Rows are one point carried round by a steady rotation, each followed by how many ticks it has turned.
The counts run from 0 to 951.
[ 14  11   6 -14  11  -5 -16  -2   1 -10  13   2  13  -1  -4 -14  14  24
   3  11  15   8   4  20  12  -8  -2 -22  -4 -15  18  -6   2  12  -7 -11
  11  -2  17   4   1   4 -11 -28  -6   9   8   1   5  19 -19  -9   9  24
  10 -15  11   9   0 -11   0  15  24 -10 -10 -10  13   4]	819
[  3  17   5 -18  -1  -5 -19 -10  -5 -13  10  -1  24 -15   8  -9   8  13
   9   7  10  11  -4  20  12 -12  -4 -20  -8  -4   9  -4   8  23  -6  -8
   0   8  11  -9   2  -3  -8 -23 -11   1  13  -6   8  11 -14  -9  15  25
  15 -15   5  17  -4 -13  -5  10  23  -8 -16  -4  16   8]	645
[  5   8   2  -1 -11   4  -5  -3 -11  -4  15   5  -4  -7 -12   3  18  22
  18  18   9  -3 -10  14  13 -10   4 -16 -17 -25   6 -15  22  16 -15 -12
  15   3  17  -8  -4   2   0 -27 -12   3   9   7  -4   4 -11   1   5  23
  -5 -15   2  13   1 -10   4   5  20   5 -13  -9  23  16]	297
[  7  -2   6  -8   3   2   5   5 -14   6  15   8  -8  -6 -23   7  17  15
  18   4  14  -8 -10  18  18 -10  12  -1 -27 -18   6 -10  13   5 -13 -19
  13 -11  10   1  -2   4   8 -25   8   5   2   3  11  11  -3  14  17  29
   9  -9  13  -1   1  -7   8   5  22   1 -12  -3  17   9]	279
[  7   6   2  -3 -10   2   7   0  -8   3  18   7  -6 -12  -8   4  16  14
  23  10  10  -8 -11  13  20  -4  12 -10 -21 -21   7 -10  20   8 -15 -20
   9  -1  13 -10   3   9   1 -29   0   4   9  12   3   2  -8   4  10  28
   3 -15  -2   8  -2 -15  -1   9  16   3 -11  -5  18  14]	942
[ 15   8  11 -15  11  -5 -17  -2   0  -1  15   0   5  -3 -16 -10  19  28
  -2  10  13  -4   1  19   9  -7   0 -15 -12 -14  17 -11  -4   2  -5 -22
   4  -9  13  -4   9   5  -7 -26  -2  10   4   2   2  21 -10  -3  16  20
  17 -12   6   4  -4 -15  -1  12  27  -9 -14  -3  14   8]	513
[  5   3  -5  -6   6  -2  -3  -5 -19  -4   7  10   6  -3  -3  -3  18   8
  14   7  13  12 -16  17  13 -10  -4 -12 -18 -20  15  -3  14  25 -12  -6
  18  -3   7   5 -13  -3  -3 -30  -3   4  -2   8  11   8  -9   6  10  37
   0 -16  17   6   6  -5  12   6  17 -16  -9  -5  16   5]	563
[  0   8   4 -13 -11  -1  -7 -12 -18   0  11   1   7 -15  -9   5  24   8
   9   4   5  -9 -24  18  11 -11  -4  -1 -25  -6   4  -4  10  19  -8 -18
   2  -3   7 -11   0  -3  -1 -24  -7  -2  -5   0  14   2   4   9  28  30
  14  -9  -5  -1  -5 -16  -1   3  20 -13 -14   6  17  15]	857
[  4  -1  -5 -24   9  -1 -11   3  -8   1  12  -3   9   2 -13  -3  19  14
   8   2   3  -1 -18  20   4  -6   4  -9 -17  -3   8  -6   7  15  -7 -26
   3  -9  10  -1  -1 -11  -4 -16  -1  -6  -9 -13  24  18   6  16  29  24
  16 -11   6  -4  -7 -14  10   3  26  -6 -10   0  24   5]	183
[ 10   8   3  -6 -13  -1   2  -3 -10   2  19   8  -6  -9  -5   3  20  20
  19  10  10  -6 -10  11  16  -5   9 -11 -19 -20   9  -8  21  13 -13 -25
   5   0  13 -13   5   8  -3 -27  -2   4   9  14   1   1  -5   2  12  29
   2 -18   0   9   0 -17   3   7  14   3 -11  -3  17  18]	450
[ -1  16   1  -7 -10  -3  -8 -10 -11  -6   8  -5  13 -18  -2   6  13   6
  19  19  11   0 -21  17  12  -7   0 -12 -11  -6   1  -9  16  26  -3  -4
   9   5  19  -2 -15  -5   1 -18 -19  -6   4   2   5   2  -6   7  17  30
   4 -10   1   8  -1  -4   0   9  27  -6 -18  -2  28   9]	715
[  2   9  13 -10  -8   0  -7 -14 -21  -3   9  -1  11 -20  -7   3  19   9
   5   5   6 -10 -23  21  14 -13  -3   1 -23  -4   2  -5   2  16  -5 -10
   6   1   7  -9   2  -2   4 -25  -6   0  -1  -3  10   0  -2   1  25  28
  17  -5  -5   7 -13 -13  -7   6  23 -13 -21   6  15  14]	944
[ 14   2  -1 -12   0  -9 -15   5  -4   1  12  -6  -2   3 -14  -1  23  19
  15  16   7  -9 -16  16   1   1   4 -18 -14 -11  10 -10   9  14  -8 -30
   3  -8  19  -5  -5   1  -9 -15  -6  -5  -2   5  10  13   5  13  23  23
   5 -15   4  -3   4 -12  11   9  23  -9  -7   0  28  10]	107
[ 16   7  -3  -7  11 -10  -5   9  -3   2  12   1   1  -7 -10  -1  15  14
  16  13  20   3  -5  15  14   0   7 -14 -14 -14  16  -4  10   8  -4 -17
  10  -9  23   8 -11   7  -8 -27   0   2   0  11   5  12  -7  14  14  32
  12 -13  13  -2  11  -6   7  17  26  -8  -7  -3  20   5]	421
[ 14   1   2 -12   5  -9   0   5  -7   4  16   6  -6  -6 -14   4  14  13
  21   6  18   0  -7  16  18  -2  12  -8 -20 -11   8  -5   9   8 -10 -26
   7 -12  15  -2  -2  10  -1 -24  11   4   9  11   9  11  -4  12  22  31
  13 -14  15  -2  10  -8   9  15  19  -3  -7  -1  17   7]	760
[  1   9   7 -17  -7   2 -11 -10 -10  -1  16   0  10 -11  -9  -5  21  18
   3   1   0 -10 -14  18   8 -11   0  -8 -21  -6   8  -6   8  11  -6 -25
  -3   0   7 -15  13  -1  -5 -24  -6   1  -2  -6  12   7   1   1  26  22
  16 -12 -10   7 -14 -23  -6   2  19  -5 -16   0  14  15]	853
[ -5   8   5 -16  -4   4  -2  -8 -13  -8  16   2  13 -11   4  -1  13   8
  16   1   1  -1 -18  24  14 -17   3 -12 -15  -4   1  -7  13  23  -9 -12
   6   9   4  -9  10  -9   3 -22  -8  -2   2 -13  20   8  -9  -3  20  19
  11 -16   1  18 -19 -18  -4   1  20   0 -17  -5  18  10]	55
[ 11   6  11 -24   4 -10 -19  -9 -10  -6  11  -6  11 -10 -14  -4  16  20
   4   6  14   3  -6  20  10  -5  -1 -11 -12   0   7  -7  -3  13  -2 -21
  -1 -10   9  -9   3   2  -7 -18   5   0   8  -7  10  19  -1   6  29  24
  21 -10  14  -3   5  -6   6  11  27  -9 -15   3  18   8]	674
[  5  10  -4 -18  -3  -1 -15   1   2   0  15  -5  15  -8  -5 -10  23  18
   2   8   1  -2 -15  15   3  -2   1 -12 -16  -9  14  -7  14  11  -6 -22
  -1  -3  18  -9   0  -5 -14 -23 -12  -3 -11  -7   7  13   3   8  23  26
  19 -15  -9  -1  -8 -21  -1   6  26  -8 -11  -1  19  13]	919
[ 11   4  20  -8   3  -3  -9  -9 -19  -2  10   0  -6  -7 -26   3  21  25
  10  15  16  -9  -9  23  14 -12  -4  -7 -19 -17   9 -12  -2   9 -10 -17
  13 -10   8  -3   0   3   2 -23   0   8   7   8   4  11  -9   0  17  23
   5  -8   8   3   1  -1   7   5  24  -9 -20  -4  15   9]	695
[ 10  12  18 -15  -2  -8  -7  -7 -12  -4  10  -5   4 -17 -10  10   9  14
  17  10  16 -13 -14  23  21  -7   3  -7 -15   1  -2  -9  -1  14  -4 -17
   1  -3  12  -7   4   4   6 -15   1  -2  15   3  15   5  -5   0  30  23
  15  -3   0   5  -3  -9  -6  10  27  -6 -21   4  20   6]	40
[  5   8  13  -8   1  -1   3  -3 -10  -5  16   5  -5  -6  -6   4   9  19
  21   8  11  -6  -4  23  25 -14   6 -17 -15 -16   5 -12   8  12 -15 -19
  13   4   7  -6  16   6   5 -26   3  10  20   6  15   9 -18  -6  11  18
   5 -15   9  18 -10 -12  -3   6  18   4 -17  -9  15  10]	950
[ -1   9 -11 -15   4   1  -2  -1 -10  -1   9   7  19 -11   8  -9  14  -2
  13  -1   8  11 -19  16  11  -9  -1  -7 -17  -6  10   0  16  20  -9  -7
   7   1  15   2  -9  -9  -3 -29  -7  -4 -16  -6  16  10  -4  14  18  35
  17 -12   4   2  -5 -15   0   8  22 -13  -9  -1  17   4]	245
[  3   7   2 -17  -2   0   0   2  -8   5  15   0  10 -15  -8   5  13   6
  14   1   7  -9 -20  17  15  -6  10  -1 -24  -1   3  -3  12   9  -7 -21
   0  -5  18  -8  -2   1   5 -23   2  -6  -4  -5  17   7   3  16  28  32
  24  -7  -2  -2  -7 -16  -8  10  26  -3 -14   5  18   8]	846
[  2   3  -5 -14  -9   3   3   4  -7   7  21   6  -4  -7  -5   1  17  16
  19   6   4  -6 -15  14  13  -6  13  -9 -22 -13   4  -7  24  11 -12 -27
   3   0  14 -16   5   3  -1 -21   1  -1   3  -2  12   7   2  13  20  24
  10 -17  -2   8  -8 -21   2   4  17  10 -10  -4  20  17]	362
[ 13   5   1  -9   9  -6   2  10  -4   4  17   0 -10   3 -13   6  17  15
  25   9  10 -12 -12  18  14  -4  13 -15 -18 -14  10 -10   9   7 -11 -32
  10  -3  14   1   5   6   1 -24   2   2   4  11  19  11  -6   7  20  20
   7 -15   6   3  -5 -14   5  11  19  -1  -6  -5  20   9]	31
[  1   3  -2 -21   1  -2 -11  -6 -12   0  11   0  17 -13  -7  -8  18  10
   2   0   6   6 -16  16   7  -8   0  -1 -23  -4   8  -2  11  11  -4 -16
   0  -8  13  -7  -3  -6  -5 -23  -2  -3 -11 -13  12  14   5  15  27  34
  25  -8   4  -7  -2 -13   2   7  26  -8 -13   4  15   9]	671
[ -4   7   0  -3  -8   5   3   0 -12   0  12   1   0 -13  -8   9  13   9
  26  16   8  -3 -21  19  13  -9  10  -7 -19 -13   0 -12  23  19 -11  -6
  15   4  18  -2 -11  -6  10 -22 -11  -6  -1  -1   9   2  -5  12  13  29
   1 -10   5   8  -4  -6   4   5  24   5 -15  -4  28   9]	300
[  6  14  -7  -7  -7  -3  -5  -3  -5  -7  13   4   9  -6   7  -8  18  11
  17  16   8   5 -15  14  12  -7   2 -24 -12 -16  12  -8  23  24 -11 -10
   8   8  18  -3  -7  -1  -8 -25 -16  -3   5   7   2   2  -9  -3   7  28
  -3 -22   1  16   0 -14   3  10  19  -5  -8  -6  22  11]	231
[  4  11   6 -16   4  -6 -15 -13  -9  -9   9   3  26 -18   5 -11  10  10
  -1   3  13  12  -5  18  16 -10  -5 -10 -14  -4  12   0   7  17  -4  -3
   3  -2  14  -3  -4  -2  -9 -30  -8   5   1  -4   3  11 -13   0  17  34
  22 -10   7   7   0 -13  -7  15  25 -16 -16   0  10   5]	244
[  2  10  13  -3   3   7   3  -6 -14  -4  13   7   4 -16 -11   1  12  14
   8   4  13  -6  -9  23  23 -17   0  -2 -18 -20   8  -9   4   9 -13  -2
  17   4   7   1   4   0   6 -34  -8   9   1   2   8   5 -17  -7  10  25
  11  -8   2  12 -17 -11 -12   7  26  -6 -19  -7  11   7]	626
